One vector is turned by the same rotation once a tick. Each row is the vector after some number of ticks, and that number follows the row.
The counts run from 0 to 347.
40.0 20.5 -8.9 -2.6 -23.0 28.9 15.2 -15.0 -5.4 37.2 -23.2 -2.9 20.2 -2.3
 -19.9 6.7 10.8 -22.6 -18.6 23.7 -20.6 -16.2 -21.3 1.2 6.1 14.8 1.4
 -25.3 15.4 -5.6 -41.3 -10.5 9.6 -44.3 -14.0 3.1
312
15.4 9.9 -30.6 -17.5 -30.4 17.4 15.6 2.4 -0.7 -16.3 -26.2 5.9 -20.3 40.9
 -36.9 5.5 -14.2 -13.7 -32.7 12.9 -23.8 -22.1 -10.0 2.1 -6.9 27.0 19.9
 -3.1 15.1 -16.5 -20.4 13.0 -26.8 -22.8 -32.6 -4.2
67
6.5 1.2 6.1 -10.4 6.9 36.2 -24.0 19.9 14.5 19.4 -8.3 8.6 8.2 50.4 32.5
 6.3 -9.5 -11.9 -48.6 27.8 -4.8 5.6 14.2 8.5 -3.3 7.7 0.7 26.1 -22.3
 17.6 0.9 19.6 -22.4 -48.5 10.4 -5.7
51
-0.9 0.1 14.2 -48.4 -18.4 16.1 -25.3 24.7 25.1 16.1 -11.8 -20.8 -27.1
 41.7 -11.9 15.6 3.5 -6.5 -13.6 24.5 -11.8 5.0 -4.1 0.6 0.2 -2.6 37.8
 13.0 -15.7 19.2 -6.5 23.6 -9.5 -40.7 -13.6 14.0
120
-9.3 -8.4 -16.8 -47.7 -19.1 24.2 -33.2 -2.6 29.3 9.0 -30.6 36.9 -7.2
 43.1 -4.2 15.2 -25.5 -1.0 -34.9 1.2 15.9 -17.9 13.7 -2.7 -12.4 6.9 -2.6
 -14.0 0.4 22.1 -11.4 -12.1 7.4 -25.8 1.9 -8.0
205
12.0 1.5 14.3 -33.2 -23.5 33.9 -33.9 6.4 14.0 30.8 -23.4 -4.0 3.0 20.5
 -6.6 35.4 1.6 -9.6 -2.0 -0.3 22.8 -15.5 -13.6 2.2 5.5 7.2 6.2 -35.9
 -0.5 35.3 -35.9 -2.9 15.5 -48.5 -9.6 -1.0
117
21.8 -9.9 -0.6 11.6 -6.6 15.4 -1.8 -3.1 -4.0 17.0 -31.8 9.1 32.1 8.1
 -2.1 18.8 -22.7 -37.2 -48.0 13.8 -14.1 -10.8 4.4 16.2 10.9 10.6 14.4
 -9.2 11.4 10.1 -23.9 -13.0 -0.7 -61.3 -0.2 -23.6
306
4.8 -21.7 -13.3 5.2 8.3 26.5 5.0 -4.7 -12.7 -4.4 -34.8 27.8 39.7 21.9
 -0.6 2.6 -26.0 -18.1 -52.0 7.0 -13.9 -16.7 -29.6 5.3 3.1 -1.7 -4.1
 -12.7 24.0 8.1 -16.6 0.5 1.0 -43.4 -5.5 -5.2
96
20.4 -7.7 3.6 -0.8 -2.1 8.8 14.9 -12.2 -8.3 22.0 -44.2 6.0 19.1 6.1
 -14.2 8.7 -12.9 -34.4 -47.4 27.1 -33.3 9.9 3.5 12.3 2.9 -6.2 24.0 5.3
 8.0 2.2 -21.1 -14.6 5.0 -63.1 -12.5 -10.2
305
24.9 8.2 -24.7 5.8 -17.7 14.1 33.8 27.0 21.4 21.4 -27.9 5.0 -7.8 13.8
 -5.5 0.9 17.4 -9.1 -44.8 17.7 -50.3 6.3 -8.9 -1.9 -12.9 10.0 0.0 -3.9
 19.8 -13.2 -15.5 16.4 -7.1 -24.4 -15.4 28.4
141
24.5 -7.0 -37.7 -9.7 -36.3 28.2 -2.4 -3.4 14.1 -3.5 -26.5 23.5 -1.7 26.1
 -8.3 24.1 12.4 -21.6 -24.3 20.5 -11.3 -29.9 -3.7 -3.4 11.2 27.6 11.2
 -46.6 6.6 -7.6 -33.9 -8.7 -13.8 -19.9 -3.9 -5.5
69
10.8 7.3 2.4 -7.4 -4.0 2.4 25.6 -2.5 -10.3 29.4 -32.7 -9.4 11.7 12.7
 -26.2 -7.7 -28.2 -22.5 -53.4 20.8 -34.3 11.6 -10.2 15.1 -5.4 -11.1 15.7
 29.3 17.1 1.2 -9.2 6.1 6.7 -45.5 -17.8 -5.9
304
7.6 18.3 4.5 -13.6 -5.1 4.3 10.2 -18.1 -12.4 22.2 -32.7 3.6 18.3 25.9
 -17.5 3.7 -30.3 -9.3 -53.8 5.5 -25.7 14.1 -13.2 -1.3 -14.9 -9.5 0.1
 23.5 7.4 27.7 -13.6 0.1 6.1 -59.7 -17.1 -12.7
176
-15.7 -27.5 -11.9 -35.0 -10.4 -0.2 -2.0 -10.8 21.0 -1.1 -35.6 10.9 11.1
 19.7 -11.2 18.7 -11.2 -3.0 -42.1 16.5 -47.3 9.9 -4.3 -14.8 -2.7 -15.0
 30.4 -1.3 -1.5 22.0 -2.8 -7.1 14.3 -50.1 -5.9 5.9
291
-10.7 -11.6 -19.2 -33.9 -38.5 14.2 6.9 5.8 32.2 9.2 -20.3 -11.1 -2.1
 13.7 -22.6 17.9 10.5 16.5 -25.0 0.3 -40.7 -12.7 -31.4 -28.2 -4.7 -0.8
 24.6 -33.6 12.5 10.7 -16.2 3.9 13.9 -38.1 -10.4 26.8
284
-3.6 -1.5 -25.5 -18.4 -7.1 43.9 -6.2 22.8 31.8 30.3 -7.2 24.5 18.9 36.7
 30.4 -6.7 -6.3 7.7 -51.7 15.9 0.3 -15.7 -12.8 -7.2 -22.4 1.1 -35.7
 -10.8 15.5 14.4 -5.2 14.6 11.3 -8.2 16.9 26.6
213
0.0 -3.6 -16.1 -27.8 -17.3 -7.8 4.6 -8.6 33.0 18.2 -47.2 27.4 -4.8 27.8
 -1.3 16.1 -5.0 -3.1 -51.8 5.2 -40.7 16.5 12.7 -12.7 -9.2 -11.3 14.1
 -4.4 -2.9 22.2 -6.4 -19.7 7.9 -41.7 -10.1 8.6
7
-2.4 -19.5 -2.6 -46.1 -15.3 42.2 -38.5 -7.5 15.2 23.9 -11.4 1.3 14.1
 11.8 -3.1 13.3 -15.7 -25.3 -16.9 38.6 7.1 -22.3 13.9 -0.1 15.4 6.9 22.6
 -16.2 -9.2 12.0 -19.4 -7.1 20.3 -46.5 17.1 -15.4
36
-6.0 -16.5 -21.9 -51.8 -5.5 44.4 -31.3 8.6 38.8 16.6 -11.0 36.8 -16.6
 41.9 7.3 2.5 -13.0 -6.7 -36.2 23.8 15.4 -18.3 19.3 5.5 -13.4 6.5 -6.2
 2.9 -6.5 10.7 -7.8 3.6 8.9 -13.3 2.9 5.5
206
2.1 21.9 1.8 -47.4 -16.9 25.7 -23.7 24.7 33.4 38.0 -3.3 -4.6 -26.5 37.5
 -0.8 5.2 -5.1 18.0 -23.6 5.7 3.2 -13.5 -2.3 -7.0 -25.9 9.1 -8.7 8.6 0.5
 15.2 -1.5 20.9 11.7 -30.3 -2.5 17.8
329
-4.0 -10.9 -19.4 -37.8 -44.6 28.2 -28.0 -7.8 26.9 20.4 -33.8 21.9 -4.6
 26.8 -11.6 24.0 -1.5 -17.3 -21.0 14.6 9.5 -11.3 9.6 -6.3 8.8 -6.5 7.8
 -40.7 -9.9 13.3 -33.2 -15.3 16.4 -9.2 -3.1 2.0
76
-4.0 -17.9 -16.3 -22.4 -26.2 29.5 1.0 -18.4 -10.1 -16.3 -18.2 -13.7 16.3
 19.7 -31.5 23.9 -7.0 -16.3 -16.2 26.0 -23.3 -23.8 -34.2 -6.0 17.9 9.8
 38.3 -26.0 5.3 4.4 -24.9 0.0 -11.2 -41.6 -14.1 -9.7
237
11.6 6.4 -35.4 -19.9 -30.5 49.2 -10.7 34.9 22.6 15.1 -4.1 0.4 -9.6 29.4
 -9.3 5.5 3.1 -10.8 -19.2 13.7 19.6 -41.0 -10.5 6.9 -8.3 23.0 -13.8
 -30.1 17.1 -10.2 -22.9 21.2 -4.1 -2.5 -4.8 19.0
71
-17.1 -23.6 -2.3 -34.6 -2.8 21.3 -32.0 -14.5 16.6 10.9 -16.1 12.6 20.6
 16.5 -1.1 21.6 -19.1 -9.8 -35.2 18.4 -11.7 -13.2 0.8 -6.2 4.4 5.3 26.5
 -19.7 2.8 26.8 -9.7 -16.7 23.6 -58.7 9.7 -16.5
164
11.3 -2.0 13.6 2.7 -23.8 41.1 -4.7 30.7 7.4 42.3 -21.9 -20.2 12.8 24.9
 -1.1 1.0 -19.4 -46.0 -30.4 33.6 16.7 -1.1 8.6 26.0 22.8 -8.9 10.4 -1.7
 -4.3 1.5 -23.0 22.0 0.8 -30.9 0.3 8.2
105
29.2 5.6 -17.1 3.1 -12.8 37.4 11.2 54.6 19.4 24.1 -14.8 -1.3 -11.4 26.5
 3.3 -1.6 13.6 -21.6 -35.5 19.6 -2.6 -17.0 -9.3 16.5 -6.0 11.9 -6.9 -7.1
 27.6 -20.4 -24.6 28.7 -8.2 -13.0 -10.0 33.4
268
9.9 4.4 -18.3 -39.5 -5.9 32.9 -22.3 8.5 40.1 34.0 -17.5 33.6 0.2 15.3
 7.8 13.7 5.9 10.9 -31.0 -2.6 -2.0 -20.4 -4.9 -6.5 -24.3 6.3 -31.6 -28.1
 20.4 25.2 -15.8 -12.8 29.8 -28.4 -4.9 15.6
2
35.9 15.2 -13.4 5.4 1.5 38.2 0.2 1.8 -2.4 20.3 -22.2 36.1 19.7 30.9 19.0
 10.5 3.4 -8.3 -46.9 5.0 7.0 -21.3 -18.1 9.6 -8.2 26.1 -31.1 -15.4 15.2
 13.4 -25.6 0.8 -16.7 -41.6 -3.0 -5.4
56
21.1 9.8 -8.9 -29.0 -3.5 10.5 0.0 -4.5 22.7 22.1 -40.5 25.9 -0.1 23.4
 -8.6 14.1 9.4 18.3 -31.4 -10.1 -23.1 6.2 -36.5 -6.4 -23.4 4.6 -19.0
 -11.1 17.2 40.7 -17.3 -5.4 7.7 -40.7 -23.5 20.7
129
6.8 28.2 10.9 -27.4 -38.8 7.4 -2.8 12.4 4.7 21.4 -15.1 -41.7 -15.3 30.3
 -28.6 14.9 -13.8 -14.9 -14.2 20.5 -19.0 -9.5 -0.8 1.1 1.8 13.5 38.6 1.4
 -7.3 3.9 -17.2 9.0 -7.8 -49.8 -24.0 -1.9
317
32.3 -4.6 -13.4 -5.0 -2.6 6.7 20.7 7.2 0.0 3.2 -47.4 27.3 -8.4 30.8
 -25.2 8.1 -10.9 -22.8 -44.9 8.4 -28.2 5.4 -16.5 19.0 -3.6 5.1 5.3 11.8
 20.8 -1.0 -21.1 3.2 -17.8 -32.0 -33.3 -1.8
264
9.4 -4.9 -9.3 -36.0 -8.6 39.9 -40.0 20.4 16.1 8.8 0.1 -1.2 -7.9 16.6 3.5
 25.5 -11.2 -16.3 -18.8 17.6 18.5 -43.9 5.9 9.8 -0.9 38.6 22.5 -14.1 5.3
 7.7 -16.0 7.3 -3.1 -56.5 -1.2 -15.9
321
16.5 -9.6 -6.8 -32.9 -13.7 33.3 -32.1 -4.0 12.1 14.0 -17.4 10.8 -10.7
 10.0 -10.8 29.9 -2.5 -32.7 -13.7 24.6 5.0 -32.3 9.7 15.1 13.3 29.1 22.7
 -20.0 -2.2 6.8 -26.1 -13.2 3.6 -53.6 -4.7 -20.9
320
